In the rows, zero is written as 128.
Each path below is one point turned by a fixed rotation once a step. After each direction that follows a path, write how fast that rotation turns it, in degrees per step (0 if it stays still).
Each turn is a multiple of 5 degrees from 10 to 175, or 0.
Each row of a path follows its step; steps can be skipped.

step 3: [123 136 125 135 142 119 125 134 130 127 111 126 145 112 122 121 121 124
 134 115 125 133 159 141 121 126 140 136 135 127 133 118 121 123 131 122
 129 119 130 131 135 123 106 126 130 114 131 127 143 143 133 129 129 129
 131 119 125 126 129 126 131 121 127 118 135 141 136 129 144 122 123 131]
step 4: [129 115 123 130 116 139 132 127 140 121 141 141 123 134 124 128 130 130
 119 128 132 119 115 125 138 118 120 133 116 137 123 123 126 120 127 134
 125 135 134 124 146 117 120 134 131 127 149 121 124 106 141 135 132 134
 134 122 123 126 121 137 151 135 136 122 140 130 120 129 123 118 143 132]
step 5: [113 124 129 146 131 141 113 124 114 130 128 129 116 124 129 133 115 120
 131 136 120 132 125 109 115 127 128 120 128 122 136 128 137 126 134 117
 131 124 136 119 130 141 132 111 134 137 136 124 126 135 117 132 129 130
 119 140 137 130 136 143 112 141 125 140 124 133 124 136 126 151 133 121]
step 6: [139 139 125 122 120 120 113 140 124 134 134 137 134 139 125 119 127 133
 133 123 142 126 140 138 119 127 120 127 126 142 129 100 120 135 111 126
 129 127 122 142 124 113 132 127 135 126 115 130 134 135 121 140 125 120
 122 123 134 128 118 109 123 118 123 135 120 109 119 135 129 131 132 129]
step 9: [142 150 118 133 122 130 128 115 121 124 137 135 137 139 130 125 135 134
 126 143 136 135 124 114 126 145 119 133 123 122 132 112 144 130 131 132
 141 112 138 128 131 121 127 138 120 127 129 133 115 121 124 118 123 121
 124 128 131 125 125 128 140 140 147 136 138 124 122 134 128 111 130 140]
step 14: [131 135 130 141 127 131 126 116 130 133 113 134 131 133 122 113 132 134
 120 135 133 119 120 116 134 128 129 126 127 129 120 143 108 140 124 117
 140 127 121 162 134 119 138 137 134 127 128 129 115 121 122 117 132 112
 118 121 126 122 117 118 123 129 135 141 129 119 129 125 128 121 136 128]
step 15: [129 115 152 123 128 132 122 127 133 132 139 134 123 120 134 137 142 138
 146 127 118 126 137 138 123 130 139 132 137 116 128 125 138 127 145 119
 124 143 127 116 119 123 138 120 128 134 111 125 115 133 138 111 133 132
 134 111 128 133 124 129 116 124 140 112 130 132 132 127 132 139 125 125]
step 18: [124 142 147 133 142 110 128 129 136 125 133 124 126 137 124 133 128 133
 122 115 125 111 119 137 116 133 143 117 116 122 129 129 140 125 116 117
 115 129 138 128 137 142 126 131 139 119 126 132 123 132 137 139 134 133
 136 127 141 127 122 130 124 119 133 143 132 146 124 136 135 145 136 135]
step 21: [114 121 124 131 122 135 129 121 118 117 126 128 125 121 129 131 113 134
 117 120 135 136 134 126 121 133 119 137 115 126 146 127 135 136 115 130
 119 116 148 121 132 116 129 131 127 124 121 143 145 129 136 153 125 136
 132 139 121 124 115 129 113 126 130 130 133 124 136 138 121 135 117 128]
step 22: [137 126 114 123 125 130 130 133 134 125 126 135 134 132 130 110 131 123
 115 117 119 122 133 116 136 123 124 139 117 129 135 109 124 131 129 123
 121 134 126 148 122 130 127 125 131 113 129 118 119 121 117 119 122 128
 121 148 153 126 143 134 135 129 134 133 116 125 118 120 138 123 137 118]
Speeds:
[128 129 126 131 127 127 130 124 128 131 131 126 129 130 129 129 129 130
 131 124 127 130 128 127 124 127 129 126 124 129 128 129 128 130 129 126
 126 130 125 128 131 130 129 127 126 131 125 126 133 127 130 126 130 129
 127 129 127 128 131 131 130 130 130 127 129 127 126 124 128 131 126 128]
140
[130 128 122 127 127 127 129 129 125 125 125 130 128 126 126 130 128 130
 125 127 129 129 126 126 130 127 130 128 129 125 128 127 126 127 127 124
 128 129 128 124 126 128 129 130 126 127 127 129 129 131 128 132 131 128
 130 128 128 126 125 132 131 132 130 126 127 129 126 128 128 128 129 127]
85
[124 129 127 130 128 130 125 131 128 130 133 131 128 129 128 126 127 129
 128 124 131 128 129 126 128 127 129 129 126 128 130 126 127 125 127 127
 129 127 129 127 131 129 124 126 128 127 131 126 127 128 127 131 130 130
 127 127 131 127 125 127 131 127 128 128 127 128 128 131 127 132 125 125]
25
[129 129 129 129 129 129 126 129 128 131 127 128 128 127 129 129 130 129
 123 128 126 127 128 130 129 125 126 129 127 123 131 126 127 129 129 129
 132 126 124 129 132 127 129 128 126 128 124 126 128 126 127 132 126 130
 130 129 128 128 126 126 127 129 127 130 127 130 129 124 129 131 128 133]
95
[126 126 124 130 128 131 130 129 128 128 128 131 128 130 127 127 131 129
 129 126 128 126 131 130 128 128 125 130 129 128 129 130 126 129 133 127
 129 128 131 128 128 127 126 126 127 127 128 132 128 129 131 125 125 128
 131 130 128 125 129 130 128 130 132 128 128 127 132 130 129 129 130 131]
60

step 2: [125 123 132 118 118 127 132 127 132 134 127 118 117 131 108 131 129 122
 136 123 109 114 130 122 124 133 130 127 126 130 130 132 130 125 132 132
 117 128 120 132 122 126 120 118 119 127 116 124 121 127 108 129 140 118
 120 141 123 123 136 135 128 120 133 146 125 126 144 117 112 133 126 127]
step 3: [127 124 130 135 124 127 109 127 121 139 140 119 123 138 132 120 137 131
 132 115 126 122 130 122 119 127 125 131 131 120 122 134 132 123 132 118
 125 144 128 131 130 128 121 121 121 146 129 143 130 126 125 141 134 119
 122 113 126 118 126 134 141 114 111 129 136 135 131 137 132 112 119 125]
step 4: [120 124 129 120 138 119 142 124 126 114 131 128 137 126 117 108 125 134
 122 136 148 126 112 121 113 134 140 119 128 116 116 132 123 126 129 128
 129 127 120 126 118 118 110 125 116 131 124 135 127 115 120 122 130 122
 126 126 125 127 141 131 132 126 127 134 125 130 124 135 130 118 134 134]
step 6: [122 121 121 140 134 132 137 130 130 119 134 137 119 128 119 135 131 120
 126 135 125 134 120 122 129 131 128 124 127 134 131 117 134 133 124 144
 116 143 130 135 121 120 130 119 136 109 119 132 112 128 121 120 123 133
 130 122 118 128 134 118 138 128 135 143 108 133 130 116 122 133 121 137]
step 8: [133 125 131 121 118 122 135 138 129 128 144 129 127 124 113 121 130 147
 120 135 132 138 117 137 115 128 130 127 122 124 116 135 123 120 125 119
 134 120 126 142 133 129 125 137 128 114 117 131 127 127 133 131 144 138
 136 123 137 122 126 125 128 130 143 131 125 127 122 119 117 127 111 137]
step 9: [133 124 131 127 117 129 126 128 136 121 120 125 129 128 128 123 132 135
 126 115 150 112 128 136 134 116 133 134 138 132 129 135 126 124 142 111
 120 126 134 127 135 125 146 130 127 130 123 133 103 131 128 129 135 134
 130 136 144 125 127 138 121 117 132 117 128 119 124 133 123 130 126 126]
step 14: [140 134 133 118 124 137 124 126 124 139 148 127 127 123 134 144 122 131
 130 137 124 119 124 133 114 132 130 130 131 124 125 129 149 141 122 125
 122 126 124 121 117 135 123 124 122 133 133 109 118 132 115 127 135 130
 135 123 131 122 118 146 136 131 120 129 129 129 140 123 113 130 130 128]
step 16: [130 133 135 124 137 123 122 132 123 128 135 139 151 136 130 123 125 133
 119 131 134 135 106 127 127 124 117 126 136 122 118 127 132 123 130 134
 123 135 112 127 114 139 132 122 137 125 124 124 132 122 118 125 117 136
 129 146 135 134 132 134 128 134 113 117 137 123 121 140 135 126 129 136]
step 17: [128 123 136 121 133 140 128 133 132 118 116 129 129 133 119 137 133 126
 130 122 125 133 113 122 125 137 140 122 129 142 145 124 123 126 115 132
 115 124 135 130 128 127 149 129 135 127 135 135 141 137 126 116 122 130
 129 141 128 139 141 127 121 128 128 137 132 128 131 137 136 111 139 129]
step 18: [137 116 138 125 135 119 130 126 138 133 151 134 129 129 141 137 125 126
 133 133 110 128 125 128 130 119 115 125 132 140 145 118 132 143 128 137
 135 142 119 126 127 127 133 124 123 122 132 136 136 142 129 118 123 130
 134 125 130 137 123 133 127 119 121 142 120 130 131 131 121 128 118 130]
Speeds:
[128 128 128 130 130 126 127 130 125 128 129 128 128 127 126 130 128 126
 128 128 125 129 126 131 132 130 127 127 132 131 128 125 127 126 131 127
 126 124 132 128 125 130 129 127 129 127 128 125 130 125 126 128 127 130
 126 130 124 126 132 124 129 127 125 126 127 128 125 127 130 130 128 127]
70
[127 128 129 129 129 128 125 128 129 127 133 129 125 127 130 126 127 129
 127 125 127 129 130 129 127 129 130 125 124 133 129 129 132 126 127 128
 131 126 129 125 130 130 124 127 129 125 129 130 125 130 129 128 125 128
 127 133 128 126 129 126 128 130 129 129 126 128 128 128 128 128 131 127]
60
[131 128 127 129 128 127 127 127 130 129 126 127 128 126 129 126 128 128
 125 128 131 130 125 131 131 129 128 124 126 127 133 126 127 126 131 128
 129 129 129 130 129 129 129 126 128 127 126 128 125 129 130 127 129 123
 128 123 130 127 131 127 129 131 129 128 128 125 127 126 126 128 126 126]
25
[131 126 129 130 129 126 124 128 130 131 126 128 128 131 128 128 132 131
 124 128 127 126 128 127 129 133 128 128 127 130 126 129 126 128 125 131
 127 125 127 132 127 127 125 129 131 128 128 128 127 128 128 130 129 129
 126 126 127 130 129 130 126 127 129 129 131 126 127 130 131 129 126 130]
80
[126 126 130 127 129 127 127 128 129 125 125 129 131 127 128 128 130 128
 130 125 129 131 127 127 126 127 128 126 130 130 133 126 125 133 128 132
 131 129 129 126 126 126 124 129 126 128 133 131 129 128 127 129 127 128
 131 126 126 126 129 128 129 126 129 125 127 128 128 129 130 130 129 129]
55
[132 128 128 128 129 128 128 126 127 127 130 127 127 126 130 131 130 129
 130 124 124 126 127 127 128 131 132 126 130 128 130 128 129 129 128 127
 126 132 127 129 128 127 129 129 129 132 129 129 125 128 131 129 128 128
 128 127 127 132 129 126 133 129 127 130 129 132 129 124 127 131 130 127]
95

step 0: [129 133 109 122 115 114 125 135 120 126 129 133 121 120 126 128 132 126
 130 115 112 137 115 120 126 139 118 135 130 112 128 133 118 121 136 131
 124 117 137 121 124 138 130 124 127 123 128 116 136 132 117 128 121 129
 141 120 124 137 126 119 131 132 126 134 115 122 120 143 118 129 134 119]
step 2: [127 122 127 119 136 116 123 128 130 126 123 131 120 128 133 124 134 133
 124 122 113 134 138 131 129 122 130 130 119 117 137 130 140 133 130 127
 115 126 138 123 117 133 126 132 116 120 153 133 133 128 132 114 116 129
 124 121 133 132 118 113 111 134 125 135 132 131 118 131 122 131 147 114]
step 5: [137 151 129 131 126 122 123 127 122 128 143 137 137 114 135 131 134 129
 136 117 116 133 120 129 120 118 122 143 126 118 121 131 134 145 119 129
 115 121 130 121 115 126 125 125 131 122 141 125 123 133 106 115 129 132
 134 127 121 118 133 126 129 124 136 130 126 122 117 128 125 131 129 126]
step 7: [126 125 122 130 116 119 131 124 132 133 116 131 125 113 135 131 136 125
 127 122 132 133 125 127 127 128 136 141 132 122 122 140 132 130 119 122
 124 127 138 135 115 138 117 120 109 125 129 131 125 126 120 103 126 124
 133 133 120 149 118 129 128 135 131 133 118 122 119 127 109 135 137 121]
step 8: [107 138 116 132 125 129 131 128 134 141 135 132 116 118 130 122 134 126
 121 133 123 142 131 118 126 132 130 135 119 122 131 125 113 134 133 127
 127 118 129 111 131 123 134 123 113 125 146 136 122 109 127 116 132 128
 133 124 131 120 117 142 119 118 137 132 127 127 120 136 126 124 128 120]
step 11: [125 130 117 122 127 113 131 128 117 120 132 134 136 125 129 122 132 130
 125 123 121 139 121 127 140 127 128 121 130 102 139 142 126 125 132 125
 119 110 122 115 114 135 138 128 117 130 128 132 133 130 116 132 120 136
 133 127 122 136 122 126 129 132 135 132 130 126 126 149 131 140 139 122]
step 15: [132 140 123 127 124 132 123 127 129 135 136 135 131 108 136 131 123 135
 126 137 114 141 119 129 134 133 123 133 131 119 126 129 128 129 128 111
 117 120 119 125 137 136 120 121 119 129 134 121 131 129 118 108 121 135
 133 112 129 116 130 117 116 116 142 131 122 133 135 129 123 122 136 119]
step 17: [119 137 115 132 124 121 125 121 122 124 135 122 118 123 131 123 138 137
 134 125 132 130 125 138 119 141 139 137 133 120 116 142 116 140 135 117
 137 116 132 121 118 135 125 130 120 129 138 133 134 118 134 111 114 126
 130 124 125 134 121 120 129 126 143 126 134 126 122 124 112 129 142 131]
step 19: [116 130 117 130 137 136 120 131 128 137 129 134 114 121 130 116 123 137
 119 135 122 131 121 112 123 135 130 133 122 119 125 130 125 132 138 131
 116 122 123 134 114 117 132 125 111 124 138 150 125 129 139 116 124 136
 136 127 120 129 120 135 127 125 131 129 113 138 114 134 128 122 132 119]
step 20: [131 130 123 129 121 121 128 123 130 126 137 133 135 131 138 128 130 136
 134 135 113 138 122 121 129 127 125 135 120 121 134 134 128 127 125 133
 126 135 130 113 116 133 119 127  98 122 134 127 129 119 126 131 125 133
 138 120 121 117 120 107 130 137 129 143 125 116 126 124 133 123 145 120]
Speeds:
[126 129 129 130 128 130 133 127 128 130 132 128 127 129 125 126 128 130
 127 131 127 124 129 130 127 131 127 126 129 126 126 125 126 127 128 124
 132 128 128 127 129 123 128 128 128 127 127 131 129 127 127 128 126 129
 126 128 127 126 130 127 124 127 132 126 127 131 127 128 126 128 128 126]
160
[131 127 132 130 127 130 128 127 126 128 126 127 129 129 124 129 126 127
 130 125 125 123 131 127 129 129 126 126 130 128 129 131 130 129 129 127
 132 130 127 129 132 128 130 130 127 129 129 125 130 127 130 130 133 130
 128 130 129 128 126 131 130 127 127 128 129 131 127 126 128 129 126 129]
0
[130 125 126 126 126 130 131 126 130 127 128 123 130 127 129 126 127 126
 128 125 130 128 128 131 126 131 128 127 127 129 128 129 127 127 127 132
 128 127 129 126 126 128 127 130 129 126 129 126 131 129 131 128 128 127
 129 130 123 127 131 127 128 129 129 129 132 131 128 126 125 126 132 127]
100
[127 129 133 127 129 125 128 127 127 131 125 130 127 127 130 128 127 130
 128 129 130 129 131 126 128 128 128 125 123 124 128 128 126 129 129 129
 127 127 128 131 126 124 130 130 128 133 126 128 132 129 129 127 129 129
 129 129 126 132 129 126 128 128 127 124 130 127 129 127 128 126 129 129]
145
[128 125 128 128 127 127 129 131 132 128 130 129 130 126 128 129 129 130
 126 124 128 129 128 130 129 126 129 132 128 129 127 129 125 127 128 124
 129 132 124 128 126 127 129 126 130 129 128 126 130 127 131 125 130 126
 130 129 128 126 129 129 127 125 130 125 127 125 130 128 123 130 125 127]
40

step 1: [112 119 128 142 118 127 133 122 134 125 127 126 123 115 133 139 122 122
 118 134 121 120 129 120 122 124 130 136 138 123 135 118 124 124 121 153
 131 118 139 137 131 114 138 128 134 127 122 124 129 131 132 131 137 127
 130 135 149 134 141 146 132 136 136 149 126 122 132 135 140 127 126 127]
step 2: [116 134 130 126 134 123 119 141 140 110 130 136 138 130 130 112 115 131
 140 130 140 136 127 133 124 122 126 135 110 129 123 111 135 133 137 134
 133 133 115 113 144 118 122 126 137 138 129 128 147 127 129 133 130 122
 125 116 123 136 131 132 130 131 117 139 124 121 131 143 139 126 129 125]
step 5: [133 134 129 131 125 133 122 138 143 137 110 127 123 134 118 121 134 139
 134 112 130 129 124 119 137 131 140 117 136 130 109 123 124 121 123 123
 133 134 118 119 125 150 132 126 114 137 125 125 126 129 136 136 143 136
 131 129 126 132 119 132 150 137 127 136 125 141 137 124 120 124 118 123]
step 9: [126 129 122 128 132 132 148 124 147 129 129 131 127 130 124 121 143 122
 105 122 133 121 119 135 134 121 122 135 125 122 133 139 120 134 136 137
 124 114 124 130 123 123 119 124 126 117 134 131 122 123 113 117 143 130
 126 130 135 131 127 125 121 144 134 118 140 108 122 133 118 113 128 137]
step 10: [130 125 150 140 125 128 135 106 130 119 134 127 138 130 133 130 135 139
 127 126 135 141 121 113 118 126 128 128 125 126 131 115 112 118 133 130
 126 120 122 106 134 126 116 139 124 136 136 136 120 125 122 138 143 129
 136 128 129 133 137 133 129 125 122 135 138 135 119 114 132 140 121 129]
step 12: [130 126 120 127 126 134 131 133 134 116 125 131 146 133 131 122 118 108
 128 113 134 110 128 136 132 131 125 122 125 130 125 118 144 139 127 137
 121 135 147 130 112 121 135 134 139 134 132 128 122 129 119 111 112 129
 140 133 117 133 123 132 121 128 121 135 119 121 139 122 128 143 123 124]
step 15: [139 110 136 141 128 115 133 137 139 139 131 143 135 128 126 130 132 135
 127 112 124 121 116 138 112 132 136 134 111 125 122 127 127 117 120 112
 136 127 123 128 110 128 115 122 126 135 136 130 142 130 132 138 127 133
 132 115 119 127 125 132 122 129 125 119 123 134 134 137 131 131 133 144]
step 16: [144 141 127 124 139 136 122 127 125 133 129 112 126 142 132 127 136 125
 135 132 123 123 139 138 131 130 126 133 128 135 139 137 123 127 131 112
 139 124 125 131 122 137 129 127 109 128 140 126 128 143 122 140 121 115
 111 127 117 121 139 126 131 132 125 122 134 141 117 112 142 136 138 124]
step 19: [132 131 134 119 133 132 121 116 130 131 144 114 118 125 138 141 127 134
 132 132 136 136 131 123 137 124 126 133 130 127 128 137 134 138 127 130
 136 123 124 119 121 125 111 136 146 139 117 137 115 125 141 120 132 107
 122 130 128 127 119 114 128 117 130 127 146 110 127 127 127 125 126 143]
step 22: [126 123 129 121 130 128 128 127 141 123 132 125 128 136 134 122 139 127
 131 126 135 135 129 133 142 132 119 136 135 127 131 115 133 113 147 133
 130 140 130 130 128 125 138 131 119 119 151 150 141 121 135 117 127 136
 133 135 128 134 122 111 128 114 127 129 136 127 110 132 120 135 119 112]
Speeds:
[131 129 128 127 131 127 127 127 126 128 127 125 129 131 129 123 129 127
 128 126 129 128 126 126 125 127 129 129 127 128 130 130 126 125 128 123
 123 126 129 127 127 129 130 127 125 128 130 133 128 126 130 129 129 130
 130 125 130 127 131 128 126 130 128 128 130 127 127 129 128 126 125 127]
60
[126 129 132 126 126 127 127 124 127 128 130 129 129 127 128 129 124 129
 127 130 126 128 128 124 125 127 129 128 133 128 128 128 125 129 124 126
 127 129 126 128 132 126 130 126 126 125 129 125 128 125 130 129 126 130
 130 130 129 128 128 129 126 128 129 126 126 128 129 122 129 127 131 128]
110
[130 131 127 126 126 128 129 127 128 128 130 128 128 130 129 127 128 128
 127 128 128 124 129 131 127 128 132 125 128 129 131 130 126 125 127 129
 131 129 129 128 129 128 126 128 129 127 128 129 131 127 131 128 126 128
 129 125 124 127 130 129 135 127 129 126 124 130 129 129 126 126 127 129]
35
[126 130 127 130 127 127 127 126 130 127 125 129 126 128 130 125 128 126
 125 125 123 130 128 127 127 127 127 128 127 129 130 127 129 130 128 128
 128 125 127 130 127 128 130 127 129 127 128 127 126 128 130 125 130 129
 126 126 129 133 125 129 133 127 129 126 128 130 124 127 124 131 128 125]
85

step 4: [125 125 123 140 111 122 123 122 139 120 138 134 130 133 137 115 141 131
 128 124 122 134 133 126 123 135 133 135 111 120 138 131 131 136 125 145
 132 137 130 134 115 133 118 127 135 129 120 125 131 116 136 127 126 116
 133 131 120 126 118 130 134 134 126 135 117 104 122 122 138 131 138 134]
step 9: [142 128 136 123 129 129 133 129 118 118 121 124 146 127 145 143 125 121
 121 121 126 147 119 126 121 131 147 123 131 126 129 131 130 121 127 137
 138 130 133 134 125 135 124 130 110 140 132 127 126 127 124 127 141 127
 129 134 132 123 124 133 144 126 115 116 134 117 129 123 131 127 144 125]
step 10: [117 134 120 134 134 139 122 144 115 127 143 126 122 130 131 116 117 123
 138 123 145 111 129 139 129 131 134 125 119 127 141 118 124 134 114 120
 124 119 124 133 121 131 133 135 127 114 124 115 123 122 122 126 138 126
 130 120 136 116 141 123 127 133 123 126 130 114 129 124 120 122 124 123]
step 11: [137 140 137 122 116 126 121 140 129 126 120 126 136 134 122 120 128 137
 128 128 124 144 111 137 118 126 115 117 130 140 123 135 133 132 141 144
 134 135 123 124 119 134 117 128 120 137 119 117 119 120 134 127 139 121
 117 120 137 129 126 124 137 123 125 136 130 122 134 147 135 132 127 128]
step 13: [127 136 136 131 120 126 138 125 135 109 120 114 126 114 136 125 136 134
 124 127 122 124 121 140 135 137 117 122 121 140 134 130 111 125 119 132
 124 123 120 124 127 129 140 117 113 124 126 123 126 125 141 124 135 113
 120 130 137 122 137 132 131 128 135 147 134 127 134 124 134 132 132 114]
step 16: [131 126 126 109 123 126 137 134 112 124 113 123 142 122 128 129 127 107
 123 123 124 134 146 128 136 140 117 137 129 127 124 130 122 146 138 140
 121 126 122 135 123 139 129 134 129 125 120 127 130 128 135 126 135 136
 128 133 130 120 137 127 121 133 126 124 119 127 135 129 149 116 124 127]
step 18: [131 119 115 134 129 135 117 142 128 123 134 125 139 121 135 132 129 136
 124 124 143 129 135 145 136 139 126 129 125 131 103 120 122 133 138 132
 127 125 127 125 131 140 122 118 125 133 126 120 125 136 138 128 127 108
 134 121 125 123 133 127 125 129 127 112 127 131 144 123 145 133 121 134]
step 19: [107 139 134 118 121 117 121 132 125 127 123 130 125 129 127 123 124 123
 125 120 109 121 121 138 133 135 132 124 128 132 128 132 140 116 136 140
 128 125 118 123 124 132 128 146 141 121 137 135 139 125 126 133 130 130
 123 112 136 143 141 142 123 131 125 120 115 122 129 127 122 137 131 123]
step 20: [131 119 121 132 122 128 121 127 138 122 135 132 150 120 132 135 130 123
 122 117 125 135 122 137 111 136 128 129 124 112 134 126 117 133 132 137
 144 132 125 142 133 140 128 118 114 143 130 133 142 132 134 128 128 116
 144 135 132 119 125 132 132 136 123 129 133 122 133 122 116 126 137 126]
step 21: [114 118 132 130 125 133 132 138 116 117 128 124 128 124 134 124 123 126
 143 112 132 127 117 122 138 120 131 148 127 132 132 123 133 120 128 126
 120 125 120 127 123 125 129 128 127 118 119 130 126 134 116 135 148 123
 120 113 130 115 149 132 121 127 132 122 124 112 134 121 123 131 124 132]
Speeds:
[128 131 127 130 129 130 123 132 128 125 128 130 127 127 127 131 124 127
 130 128 127 132 126 129 125 126 129 124 126 128 127 125 127 127 128 129
 127 131 128 130 130 127 129 129 128 126 129 129 131 132 128 127 129 129
 128 129 131 127 130 132 129 128 130 124 128 127 129 130 128 128 129 130]
35
[128 127 130 126 125 130 133 128 130 128 129 128 128 124 128 129 125 129
 128 130 126 128 130 128 127 129 126 129 129 126 127 130 131 130 124 126
 128 125 125 131 128 129 130 132 129 131 127 132 131 126 131 129 128 129
 127 129 127 127 125 131 129 128 129 126 129 125 131 132 128 129 130 130]
95
